Each path below is one point turned by a fixed rotation once a step. After each direction that follows a path, write how fast that rotation turns it, in degrees each step (0 if it stays still).
Each turn is a multiple of 5 degrees from 10 to 175, or 0.
Each row of a path follows its step; steps can be skipped.
path 1
step 0: [ 15  34   8   2  10  20 -31  47  -8  25 -25  35   7  -4  32 -41  38  -2
 -20  13  27   8 -27 -14  15   9  -3 -22  21 -24  -9  29 -34   9 -14]
step 1: [-13  57  -8  22  24  26  31  21 -10   3   4   2  55 -13 -48  -5  -6 -17
 -19  -4  -2  -8  18   7   7   7   8  31 -11 -22  11  31  10  33  33]
step 2: [  4  22  15  27 -26  12  30  -7 -25  -5  15   4 -37  62 -26   2  14  38
   1 -39  18  -5 -17   3  25 -10  39   7  22  10  12  16  21  26 -13]
step 3: [ 10  10  -8 -71  -7  59  15   8   4   6  -3 -49  -4  20   8 -29 -23  35
 -24  20 -29 -21 -10  -2  26 -12   4   6  21  -2   3 -17 -11  -1  -7]
step 5: [-34 -14 -17   0  -1  10  -1  52  15  25   1  14 -31 -21   9  -6  36  -5
   7   2  53 -24 -28 -19  38   5 -38 -13  13  13  22  -2  42  -8 -14]
step 7: [ -1  36  20  23 -10  17   3 -27  20 -25  37  44 -44  -4  -8  -8  24  46
   9  12  18   6  -3  49 -13  30   2  19   2 -19  21  -3  -9 -15  24]
step 8: [ -8 -26 -23   4  -5  13  41 -55   9   6 -28 -12  14   3   1 -35   9  49
 -19  28 -17  -3 -30   0  13  -3 -34  -2 -18 -31  26  -8  28  20  -8]
step 9: [-10 -59  23  14  -6  19  -3  -3 -28  -1  -8  26  18   5 -16 -30 -30  25
  -1  -5 -16 -14  25  40  -3 -21 -31 -31  34  33   0  23 -34   9  -3]
step 10: [-27 -22 -29 -10 -22  19  -3  -1  41  -1  22   2 -14 -53  -6  27 -14  19
 -15   0  17 -11   2 -36  -4   4   2 -16  12  52  27  31  -5   9  46]
Directions:
[ -9 -18  -3  -6 -20  14  -1 -10   8  -5   0  -3   2   3   2 -11  -7 -12
   3   5   4  -4  -2   1  -2 -10  -3  -6   3  -7 -15   3  -6  -1  -9]
70
[ 16  -8  -1  10 -13  -6   2  12  -3  -9 -11  -5   9   4  -6   3   0   9
  11   0   4  12   0  12   5  -5   8  -6 -19   2  -4   5  -3   0   1]
155
[  5  -7  15   1  10  16  -4   6   8   2  -5   8  -6   7   7   5   1 -10
  -9  12 -13  12   3   4   5 -17   6  -5  -1   3   8   1   5   0   0]
120
[-15   1  -6  -6   5  -3  -6  10   0 -13   0 -14 -12  14  -9  11   6  -7
   2   7  -1   3   1   6  10   4 -10   5  -4   2  -1 -11  -3 -13  -8]
40
[  0   4  15 -11  -5  -9   1   2  12   1  -4   1   0   6  -7  -5 -13  15
   7   3 -14   1  -4  -3  -9   1 -13  -3  -2   7   1  -8   3  13 -13]
70
[ 13   0   7  -2   6  -1   3  13   6   4   0   9  -8 -12   0  -3   9 -12
  16   9  13  -3  -1  -9 -12  -1  -5   5  -7  -6  -9 -10   3  -8  -2]
55
